Rotation paths and how fast each direction turns (degrees each step)
Each turn is a multiple of 5 degrees from 10 to 175, or 0.
Each row of a path follows its step; steps can be skipped.
Rotation 1:
step 0: -5, -17, -3, 5, -15, 3, 1, 7, -4, 3, 7, -8, -11, 7, 2, 26, 21, 13, -15, 20, -5, 14, 22, -7, -4, -22, 12, -6, 11, 5, 24, -21, 3, 29, 3, 4, -16, 6, 2, 2, 3, -10, -3, -33, -23
step 1: -10, 14, -3, -7, -24, -20, -42, 12, 3, 5, 1, -11, 16, -14, 16, 9, 21, 18, 8, 2, 0, 15, 1, -8, 12, 0, 2, 1, -4, -26, 8, 25, 2, 16, -6, -14, -8, 1, -2, 9, 14, 5, -5, -20, -3
step 2: -1, 3, 5, 0, -2, -12, -13, -16, 5, 27, 13, -1, 0, 24, 11, -19, 33, 19, 8, 12, 12, 37, -3, -8, -2, 0, -1, 13, 14, 11, -11, -21, 16, 0, -11, -2, 9, -2, 3, 4, 19, -3, 7, -13, 18
step 3: -1, 12, 10, 18, -5, -16, -19, -2, -4, -3, 4, 27, 1, -14, 24, -29, 15, 11, -10, -10, -11, 12, -10, 1, 9, 2, -10, -8, -3, 9, -6, -13, -11, -23, 1, -4, -11, -35, 10, 20, 9, -12, -13, -1, -17
step 4: 17, -2, 0, -15, 20, -30, -3, -1, 12, 4, 7, -4, -16, 13, 8, 7, 15, -15, -3, -14, -8, 4, -12, 12, 3, -2, 0, 2, 12, 14, 11, -13, -14, -32, 14, -6, -14, 8, 1, 19, 19, 4, -30, 16, 21
step 5: 23, 7, 6, 14, 17, -19, -5, 6, -8, 21, 1, 26, -34, -11, 0, -1, -26, 9, 1, 3, -18, 4, 4, -11, 1, -1, -21, 7, -8, 11, 10, 17, 1, -3, 27, 11, -9, 8, -9, 11, 7, -15, 10, 22, 10
step 6: 9, 14, -19, -17, 28, -14, 12, -9, 5, -12, -7, -13, -21, -12, 3, -3, -19, 14, -7, -6, 4, -1, -5, -9, -10, 3, 5, 17, 8, 14, 1, 20, -5, 2, 11, 7, 38, 5, 0, -3, -5, -23, -34, 3, -7
step 7: 11, 11, -2, 21, -1, 2, 1, -6, 19, -13, 12, -7, 11, 9, 1, -10, -27, -14, 7, 26, 14, -15, -1, -4, 15, 5, 8, 13, -12, 7, 1, 13, 25, 7, 9, 20, 13, 0, -1, -2, 2, -5, -14, 43, -5
step 8: -23, 13, 6, 7, 10, 24, 21, -2, 8, -2, -5, -20, -7, -21, 17, -12, -33, -7, -7, -1, 20, 7, -5, 1, 11, -2, 30, 8, 4, 5, 3, 5, -17, -21, -11, 11, -1, -3, -12, -22, -12, 3, 12, 13, 14
step 9: -6, 1, 8, -8, 18, 30, -7, -9, 9, -13, 13, -21, -1, 17, -4, -7, -30, -6, -20, -6, -8, -31, 23, 3, 18, -2, -13, -5, -7, 11, 1, -13, 4, 4, -9, -23, -9, -2, -10, -20, -2, 12, 12, 7, -17
step 10: -5, 9, 26, -16, -3, 13, 9, -6, 17, -4, 26, -8, 3, 0, 0, 28, -1, 5, 6, -14, -5, -26, 9, 11, -6, 13, 11, -27, -4, -13, -7, 14, -16, 7, 9, 16, 4, -7, 11, -17, -16, 9, 29, -6, 11
Speeds:
2, 0, -7, -3, 2, -4, 4, -7, -1, -4, -1, -8, 9, 1, -3, 7, -1, 4, -2, -6, 3, 0, -1, -3, 9, 3, -4, -8, 4, 2, 1, 2, -1, 3, 0, 0, -3, -8, -4, 11, 2, 3, -1, 3, -7 | 125
1, 0, 0, -7, -7, -1, -5, -1, 7, 2, -1, -7, 0, 7, -2, 4, -2, 1, 6, 0, 2, -8, 0, 10, 1, 6, 0, 4, -5, -4, -3, 3, 7, -3, 3, -4, -4, 2, 8, 7, 3, -1, -3, 5, 6 | 130
0, 0, 6, 0, -1, 8, 3, -3, 0, 3, 4, 4, 6, 5, -2, -1, 5, 1, -2, -1, -2, -2, -6, 2, -1, 6, -3, -2, 3, 5, -6, 6, 0, 1, 0, 11, 6, -3, 8, -4, 2, -6, -9, -2, -8 | 95
7, 0, 2, 1, -3, -2, -1, 3, 1, 2, -7, -1, 5, 5, -8, -4, 8, 5, 6, 8, 2, 2, 0, -2, -2, 2, 3, 1, 6, -5, 1, -1, -7, 0, 4, -5, -9, -2, 3, -3, -3, 4, 2, -10, -7 | 25
6, 2, -1, -4, 8, -4, -9, -1, -4, -3, 4, 2, 7, 3, -1, 1, -1, -6, 8, 1, -5, 1, 0, 2, 3, 2, 4, -6, 4, -2, 3, -2, 10, -2, 1, 2, 5, 2, -2, -9, 3, 10, -3, -1, 3 | 135
Rotation 2:
step 0: -3, 2, 17, 17, 8, -2, -23, 8, -6, -1, -14, 2, -20, -8, 2, -13, -25, 9, -15, 13, -9, 5, -14, 28, 4, 8, -2, -34, 8, 2, 14, -5, -4, 18, -20, -24, -11, 14, -13, -21, 9, -19, 40, -16, 9
step 1: 17, 1, -22, -5, 0, 2, -5, 8, -1, 10, 17, -3, 6, 18, 25, 24, 1, 0, -7, 8, -6, -6, -8, -3, 13, 1, -29, -23, 29, -22, 1, 13, 3, 15, -13, 19, -15, 16, 12, 28, -15, 3, -3, -13, -38
step 2: -6, 4, 11, -5, -5, -8, 16, -2, -22, 22, 3, -9, 40, -12, 3, -5, 2, 9, 39, -17, -7, 11, 1, -18, -17, 2, -18, 8, 3, -26, -23, 1, 26, 5, 13, 27, 6, -18, -2, -20, 16, -12, -14, 3, 4
step 3: 11, -2, 4, -19, 5, -5, -1, -31, -18, -6, -7, 20, -4, 21, -25, -25, -18, 6, 13, 1, 7, -17, 32, 2, -26, -11, 10, -18, -11, 8, 0, -16, -11, -16, 3, 9, 11, 13, 13, -13, -27, -1, 11, 1, 35
step 4: -9, -18, 1, -13, -20, -9, -3, 2, -3, -22, 12, -12, -40, -6, -6, 16, 9, -20, 2, -22, -4, -12, -7, 15, -16, 9, 7, 12, 0, 10, -12, -12, -25, -23, -7, -1, -24, -4, -15, 32, -18, 17, 17, 2, -20
step 5: -4, 20, 2, 14, -7, -3, -2, 10, 27, 12, -6, -19, 6, -32, -3, 18, -15, -33, -5, -1, -1, 26, -13, 2, -11, -4, 19, -3, 25, 17, 7, 1, -8, 29, 7, 1, -17, -14, -25, -6, -1, -21, -18, -13, 17
step 6: 22, 5, -44, -5, 18, 2, -10, 9, 1, -28, 11, 18, 24, 12, -11, 8, -7, 3, 7, 13, 4, 15, -6, -5, 13, -32, -9, -14, -26, 3, 15, 8, 18, 13, -19, -9, -16, 11, 3, -11, 6, -30, 3, -4, 0
step 7: 13, -4, 3, 19, 1, -7, 14, 0, -22, -12, -1, 3, 10, -3, 5, 11, 5, 32, 27, 11, 24, -34, -34, 3, -8, 20, -18, -9, 7, -27, -10, 15, -3, -16, -4, -14, 12, -17, 0, 3, 16, 9, 22, -15, -11
step 8: -12, 6, 32, -22, 2, 14, -8, 0, -19, 28, -19, -21, 12, 25, 15, 5, -11, -28, -8, 9, 19, -27, -1, -19, -1, 8, 6, -7, 7, -3, -23, -13, 6, 12, 19, 10, 0, -7, 30, 3, -16, -8, 8, -13, 13
step 9: -5, 21, -2, -34, -11, 1, -9, 3, -22, 11, 10, 5, -15, -3, -21, -14, -15, 10, -13, -33, -30, -16, 20, -4, -10, -23, 24, 2, -20, -3, -19, -5, 3, 11, -4, 8, -16, 20, -16, 7, 18, 0, -7, 5, -21
step 10: 33, 8, -2, 25, -16, 5, -13, -2, 10, -20, 9, 5, -28, -20, 0, 6, 5, 1, 19, 3, -10, -4, 27, 18, -33, 12, 3, 3, 6, -8, 20, 12, -15, -20, 15, 18, -1, 1, -7, 10, 6, -11, -37, -17, 11
Speeds:
-7, 4, 5, -1, -3, 5, 4, -1, -2, -4, 5, -1, -1, 1, 8, 1, 4, -9, 11, 6, -7, 3, 6, 1, -1, -4, -4, 3, -7, 4, -4, 1, 2, 2, -4, -5, 1, 1, -1, -1, 6, 0, 9, -2, -4 | 160
0, 0, 5, -5, -3, 4, 5, 1, -2, 7, 2, -2, 8, -3, -7, 0, 1, -1, -6, -1, -3, -5, -1, -2, -6, -8, -1, -2, 1, 4, -3, -1, 0, -15, -1, -2, 8, -5, 8, -2, -3, 0, 5, 0, -3 | 70
-1, -2, -8, 1, -5, 9, 3, 0, 5, 3, 4, 4, -6, 8, 5, 0, -4, -3, 2, 11, 3, -6, 3, -4, -2, -1, 1, -4, 9, 8, -3, 4, -2, -2, -1, 2, 1, 3, 3, -3, -4, -2, -8, -3, 5 | 155
-2, -1, -3, 0, -4, 1, 7, 2, -4, -4, -9, -4, -3, -2, 6, 0, 1, -4, -1, 4, 2, -2, -1, 9, 0, 5, -9, -2, 2, -2, 4, -1, -12, 0, 6, 0, 2, -3, 3, 7, -5, -3, 1, 2, -10 | 110
4, 0, 2, 0, -2, 0, -7, 1, -1, 0, 3, 8, -3, -6, 6, 6, -2, -4, 4, -3, 0, 3, 0, 9, 5, -8, 7, 1, 2, 2, 1, 3, -7, -4, 1, -7, -2, -6, -1, -3, -4, 1, -4, 12, 3 | 60
-5, 6, 3, 0, 9, 4, 2, 0, 4, -3, 2, 2, -1, -7, -3, -9, -6, -10, 4, -3, -3, -3, -8, -1, 1, 5, -5, -3, 0, -1, -2, 1, 7, 1, 3, -2, -2, 0, 7, 5, -2, 1, -6, 7, 3 | 120
9, 10, -13, 3, 0, 2, 0, -5, -1, 3, 8, -9, 2, -7, 3, -4, -1, 3, 0, 0, -1, 5, 4, 3, 3, 1, -3, 5, -5, -2, 1, 6, 3, -2, 1, 3, -1, -5, 3, -5, -4, -2, -1, -3, -2 | 85
6, 3, -5, -7, -8, 7, 2, 4, 6, 6, -5, 2, 3, 0, -5, 6, -5, 1, 6, -1, -2, 8, 4, -4, 1, 2, -5, -1, -4, -7, 1, -1, 0, -3, 5, -6, 5, 7, -5, 6, 4, -4, -3, 5, 2 | 95
Rotation 3:
step 0: 12, -43, -29, 5, 12, 0, -21, 16, -2, 21, 25, 3, 31, -4, 19, 0, 8, 9, -2, -4, -2, -28, 2, 13, -4, -15, 10, 7, 7, -10, -30, 9, -10, 1, 19, -4, 5, 27, 0, -4, 14, -5, 2, 4, 0
step 1: -6, 19, -38, -15, 13, 15, 34, -17, -15, 1, 10, 18, -24, 0, 0, -5, -5, 17, -16, -12, -11, 11, 0, -11, 9, 13, 9, -23, -7, 15, 0, 4, -7, 32, 17, -8, -5, -1, -22, -6, 5, -7, 8, 5, 28
step 2: 6, -4, 21, 7, -4, 24, -16, 11, -6, -9, -7, -2, 21, -5, -6, 11, -22, 21, -17, 11, 7, -13, -19, 23, -39, -1, -6, -5, -20, 7, -5, 22, 9, -9, -14, 23, -17, -16, -7, 3, 5, -28, -8, 8, 25
step 3: 5, -11, -17, -15, 1, 12, -7, -17, -27, -21, 15, 1, 14, -24, 18, -9, -10, 3, 7, -18, 13, -5, 9, 8, 3, 17, -9, 12, 13, -5, -28, 0, 13, 19, 15, 7, -2, 16, 30, -27, 1, 7, 29, -23, -15
step 4: -12, 2, -37, -12, -34, -11, 2, 0, 14, -8, 2, 8, 9, 19, 6, 7, -10, 5, -34, 3, -20, -13, 1, -15, 4, 0, 23, -15, -27, 18, -23, 2, -13, 1, 21, 19, 7, -10, -12, 0, -7, -14, -21, -9, 0
step 5: -26, -18, 25, -19, 6, 8, -15, 6, -19, 7, 10, -7, -13, 4, 3, 2, -10, -6, -16, -8, -3, -11, -10, 7, -30, 12, -33, -21, 14, 8, -9, 10, -24, -8, 1, -15, -2, -5, -14, -25, 15, -15, 25, 17, 21
step 6: 13, 28, -10, -6, -6, -6, 6, 15, -17, -23, 2, -2, 32, -1, -1, -1, -6, 1, -8, -10, 11, 12, -2, 9, 19, 9, -7, 2, -18, 0, -25, -20, -5, 27, -32, 9, 4, 0, 23, 5, -24, -20, 30, -11, 21
step 7: 0, -46, -19, -4, -5, 16, -13, -8, 14, -19, 18, 11, 23, 17, 0, -3, -4, 10, 0, 19, 1, -15, -6, -13, 5, 14, 1, -1, 2, -22, -23, -15, 0, -34, 16, 8, 7, -11, -34, 3, 1, -10, 10, -9, -5
step 8: -21, 11, 2, -39, 22, 4, 7, 0, -12, 41, 27, -6, -6, -7, -1, 2, -26, 13, -23, 1, -29, 0, -2, -4, 21, 10, -2, 18, 1, 4, -13, -9, -13, 15, 8, -1, 10, -1, 11, -12, 17, 4, 2, 15, 20
step 9: 35, -10, -10, 3, 10, 1, 11, 12, -8, -18, -8, 28, 14, 24, -17, 16, -4, -3, -32, -19, 21, -3, -43, 7, -8, -11, 0, -5, -21, 9, 1, 4, -3, -3, -12, -9, 1, -21, 9, -5, 8, -11, 13, 4, 19
step 10: -14, -26, -9, -6, 3, 39, 21, 1, -11, -17, 3, -9, 19, -43, 6, -19, -2, -19, 7, 17, 1, -3, -10, -10, -3, 18, -13, 21, 16, 8, -25, -10, 1, 2, -4, 15, -19, -6, -10, 11, 17, -2, 8, -20, 4
Speeds:
2, 4, -8, 5, -2, -4, -3, 4, 6, 7, 3, -6, 4, 0, -3, 8, 5, -3, -1, 5, 3, 0, -6, 11, -5, -1, 4, -1, -8, 0, -4, 0, 4, -6, 1, 2, 4, -5, 3, 1, 0, -7, -2, 5, -2 | 160
-3, -5, 7, -6, 1, 4, -2, 5, -6, 6, 6, -9, -1, -4, 7, -4, 5, 0, -4, 4, 1, 0, -4, -1, -6, 3, 1, 3, 2, -8, -7, 5, 1, -1, -5, -5, -5, 5, -1, 1, -1, 3, -5, 5, -6 | 140
-3, 0, -4, -4, 1, 5, 3, -4, -1, 3, 7, 0, -8, -3, 0, 3, 9, -2, 7, -1, 2, 9, 0, 2, -4, 9, -5, -1, 3, 5, -1, -6, 6, -4, 6, -5, -2, -4, 0, -7, 4, 2, 9, -3, -1 | 160
-4, -3, -1, 2, -1, -2, 3, 1, -1, 2, 2, 9, -6, 1, -3, 3, 6, -3, -1, 3, -2, -2, 3, -6, -1, -5, 2, -1, 3, 3, -4, 7, -7, 2, -6, -9, -2, 0, 11, 2, 7, -13, -1, -3, -1 | 85
5, 1, 3, -1, 10, 7, 0, -4, 0, -9, 0, -6, -3, -2, 6, 1, -1, -8, 5, -2, 1, 8, -6, 2, 1, -4, 1, -4, 0, 6, 0, 3, -5, -4, -7, 3, -5, -2, 0, 1, -8, -8, -1, 4, 5 | 95
Rotation 4:
step 0: 19, 29, -1, -17, 24, -7, 18, -6, 12, 2, -13, 1, -34, -22, -17, -17, 6, -14, 30, 20, 1, 17, -2, -3, 8, 26, 8, -5, 28, -5, -3, 3, 16, 8, 6, 14, 19, 4, 32, 5, -2, 2, -8, 8, 1
step 1: 2, 11, -12, -1, 8, -27, -5, 8, 3, -29, 7, -20, 3, 22, 12, 8, -7, -12, -3, 0, 7, 9, 17, -19, -20, -19, 11, 8, 21, 3, 2, -7, 21, -21, 31, 14, -24, 8, 9, 15, 6, 20, -16, 28, 25
step 2: -1, 21, 22, 19, 15, -17, 13, -7, 14, 9, 1, 4, -28, -15, 19, 19, 15, 2, 31, -18, 7, 10, -23, 13, 17, 14, 18, -6, 38, -14, 14, 7, 26, 2, -5, 12, 7, 5, 7, 26, -7, -1, 3, 1, 7
step 3: 14, -6, 3, -11, 19, -19, 7, 15, 5, -26, 6, 7, -4, 0, -6, 3, 4, -21, 13, 3, -22, 3, 1, 7, -28, -10, -9, 13, 26, -5, -4, 14, 8, -33, 48, 14, -1, -20, 21, -8, -6, 15, 2, 20, -10
step 4: -24, 30, 20, -4, -5, 0, 17, -17, 28, -4, -2, 10, 15, 9, 11, 24, 10, 0, -5, -35, 21, 6, -13, -3, -4, 2, -10, -2, 30, -12, -12, 0, 27, -9, -2, 8, 2, 28, 7, 20, -2, 20, -7, 17, -7
step 5: 20, 11, 17, 12, 13, -10, 16, -9, 15, -9, 19, 2, -29, -8, 7, 17, 15, -5, -9, 15, -4, 11, -14, 18, -3, 2, -8, 10, 2, 35, 11, -2, 16, -31, 27, 10, 23, -28, 23, 7, 12, -2, 4, 9, -24
step 6: 8, 22, 6, -15, 11, 16, 12, -3, 3, -18, -14, 15, 13, -3, -6, 15, -4, 3, -16, -14, 13, 16, -1, -10, -19, -23, -18, -14, 23, -20, 2, 8, 29, 11, 4, 14, 24, 5, 26, -18, -1, 14, -23, 29, 18
step 7: -24, 2, 2, 9, 12, -17, 16, -6, 24, -5, -2, -9, -16, 16, 20, 11, 33, -1, -9, 3, 2, 15, -12, 0, -8, -6, 25, -12, 2, 39, -5, -14, 26, -21, -4, 14, 18, -1, 13, 0, 25, 0, 27, 19, 10
step 8: 15, 13, 26, -17, 24, 13, -4, 16, 4, -25, 5, 9, -4, -16, 15, 17, -30, 0, 16, 12, 5, 2, -11, 18, 14, -23, -6, -16, -2, -14, 11, 7, 14, 4, 16, 18, 28, 3, 35, 0, -2, 8, 17, 17, 20
step 9: -31, 6, -9, -25, 21, -36, 35, -4, 0, -6, -24, -9, -22, 24, -5, 18, 6, -14, -4, -8, 3, 6, 7, -9, -12, 17, 7, 1, 4, 14, -6, -1, 13, 3, 7, 5, 15, 15, 21, -20, -1, 31, 12, 18, 8
step 10: 15, 21, 27, 8, 23, -36, -8, 10, 15, -3, 6, 4, 17, 13, 13, 2, -20, 9, -5, 4, 15, -12, 8, 15, 24, -18, -2, 8, 5, 15, 14, 5, 27, -9, 10, 22, 14, 23, 14, 30, 9, -7, 19, 9, 11
Speeds:
-3, -2, -8, -7, 0, -2, -1, 6, 4, 7, 1, -1, 3, 1, -5, -1, 0, -2, 1, -1, -4, -6, 7, -10, -9, 2, -4, -3, -1, -7, 3, 0, 4, 3, -1, 3, 1, 1, 4, -8, 1, 4, -5, 10, -6 | 130
7, 6, -2, -6, 2, 3, -1, 1, -1, -11, 5, -3, 5, 0, 3, 0, -6, 7, -1, -8, 1, -4, 2, 4, -1, -10, 1, -1, -2, -6, 6, -2, -5, 3, 4, 7, -1, 3, -9, 2, 2, -1, -2, 4, -2 | 160
7, -9, 0, 2, 6, -4, -1, -6, 12, -1, 5, -1, -3, 5, -2, -11, -3, -1, -2, 9, -3, -3, 3, 6, 2, -1, -3, -2, 3, 2, -4, 0, -4, -4, -3, 3, 3, -4, -5, 2, -2, 0, 2, 7, 0 | 155
-3, -2, 5, -4, 6, 6, -5, 6, -2, 2, -6, 4, 7, -1, 4, -3, 4, -2, 3, -2, -8, -2, -6, -2, 0, 0, 7, -3, 4, -4, -12, -1, -1, -5, 0, 7, 1, -5, -5, -2, 4, -3, 6, 1, -2 | 85
